128 stands for zero in the data rows.
Here are some numbered points:
[124  97  93 119 185 184 171 103 163 107 108 168 101 109] 0
[ 84 255 130  98 177 103 130 108 136 103 108 164 124 171] 1
[165  96 101 119 103 108  95  90  98 102 101 127 128 128] 2
[142 101  93 151 115 103 110 125 143 153 175 166 162 130] 3
[130  94 170 129 164 121 121 102  82 104  94  87 102 108] 4
[116 131 145 124 105 129  99 110 114 198 156 147 132 194] 5
[129 114 136 123 143 116 204 144 139 129 128 127 128 128] 6
[136 144 127 140 115 182 139 165 121 129 128 127 128 128] 7
[124 137 159 126 120 139 150 116 215 130 107 159 115 169] 8
[138 103 135 217 121 104 128  76 108 108  97  88 108 144] 9
[166 124 110 107 125 112 106 123 125 107 125  96  97 116] 10
[123 213 145 127 119 164 105 118 141 176 110 194 107  96] 11
[ 96 140  90 118 129 115  96  90 160 105 255 128 164 132] 12
[ 93 128 181 106 119 131 154 104  84 129 128 127 128 128] 13
[167 103  84  93 121 119  96 120 132 111 101  96  93  88] 14
[ 77  90  82 137 172 103 127 155 155 114 104 160 111 255] 15
[146 117 122 109 119 155 164 169 134 140 132  99 143 119] 16
[116 140 172 174 171 135 122 120 122 144 127 137 176 123] 17
[155 103 102 124 135 139 125 130 141 122 133 113 127 149] 18
Which five points above are nearest to each new point? Their numbers follow each, nearest first.
[153 112  90 114 108 128 107 111 153 109 111 104 181 162] ~ 18 2 10 16 3
[121 137 111 148 119 169 150 142 138 128 145 127 128 128] ~ 7 16 18 6 10
[137 118 102 141 148 124 116 129 117 148 179 163 165 123] ~ 3 18 17 7 16
[123  99 154  98 109 154 125 110 103 158 176 151 148 120] ~ 13 5 3 18 16
[110 126 132 191 130 107 117 128 157 143 188 137 111 125] ~ 3 17 18 7 5
[133  96  89  94 118 144 188  82 112 151 139 221 185  93] ~ 3 0 6 13 18
[ 80 207 180 154 125 162 103 133 153 114 140 194 123 108] ~ 11 17 7 8 1
[152 205 114 115 135 117 118 142 137 116 123 107 118 134] ~ 10 7 18 16 1
[ 89 153 191 112 111 106 105 119 153 139 109 106 224 112] ~ 17 13 16 7 8
[130  88 182 114 162 109 124 105  92 129 128 127 128 128] ~ 4 13 17 18 6
[ 90 122 128 118 130 239 175  99 116 132 188 143 105 128] ~ 7 0 13 16 18
[ 96 142  59 114 132 116  98  87 134 129 128 127 128 128] ~ 18 10 2 14 3
[143  94 123 112 127 113 101 119 130 129 128 127 128 128] ~ 18 10 2 14 3
[131 186 100 135 124 116 160 171 125 164 138 115 164 128] ~ 16 7 6 18 17
[116 128 115 116 111 131 102 113 123 192 167 145 121 198] ~ 5 3 18 7 13
[104 115 136 213 133 108 185 115 140 119 139 168 128 128] ~ 6 17 9 3 7
[171  96  81 112 103 104  98  99 117 118 111  88  92  87] ~ 14 10 2 18 4
[148 129 177 111 116 123 115 126 134 127 113 109 130 134] ~ 10 18 13 16 7
[ 97 118 145 199 133 105 168 131  99 133 192 135 100 128] ~ 6 13 17 3 9
[161  89 123 112 106  99 106 130  73 103 118 118 165 122] ~ 2 10 18 14 4
[105 102 143 127 111 132  98 147 120 115 255 110 105 104] ~ 12 3 18 10 7
[ 78 109 220 128 103 108 116 152  99 104  98 109 103 135] ~ 13 4 17 7 6
[107 105 127 118 111 134  94 144 113 114 255  96  96 128] ~ 12 18 10 3 7
[108  91  98 112 113 125 254 123  82 102 109 102 129 242] ~ 6 15 18 13 16
[132  96 144 110 120 108 100 172 255 172 102 108 118  97] ~ 8 16 18 14 10
[142 139 110 145 116 122 100 122 174 129 128 127 128 128] ~ 18 10 3 7 8
[167  96  75 101 104 107 110 167  97 104  95  92 116  99] ~ 14 10 2 18 16
[ 82 202 181 173 125 161 105 132 157 109 140 194 110 114] ~ 11 17 7 8 1
[105  99 102 105 194 103 106 170 240 210 142  99 125 101] ~ 18 16 3 8 6
[164  91 115 119 103  98 105 149 100  98 107 154 120 123] ~ 2 10 18 14 3
[150 139  87 135 125 119 100 129 202 115 136 170 169 112] ~ 3 18 8 10 7
[ 99 116 138 186 133 104 168 112 106 134 189 135 103 162] ~ 6 13 3 9 18
[ 83 122 116 122 130 243 174 106 113 134 191 141  98  99] ~ 7 0 16 13 6
[137 133 141 167 108 100 113 101 113 106 114 120 212 128] ~ 17 2 3 9 18
[116 128 133 111 107 130 105 109 132 129 128 127 128 128] ~ 18 10 13 2 7
[ 80 255 150 109 109 132 127 118 105 108  97 141 175 130] ~ 1 11 13 17 7
[139 108 105 148 116 103 118 119 138 152 176 166 172 127] ~ 3 18 5 17 12
[122 137 163 164 100 144 112  96 160 134 148 127 128 128] ~ 17 7 8 18 13
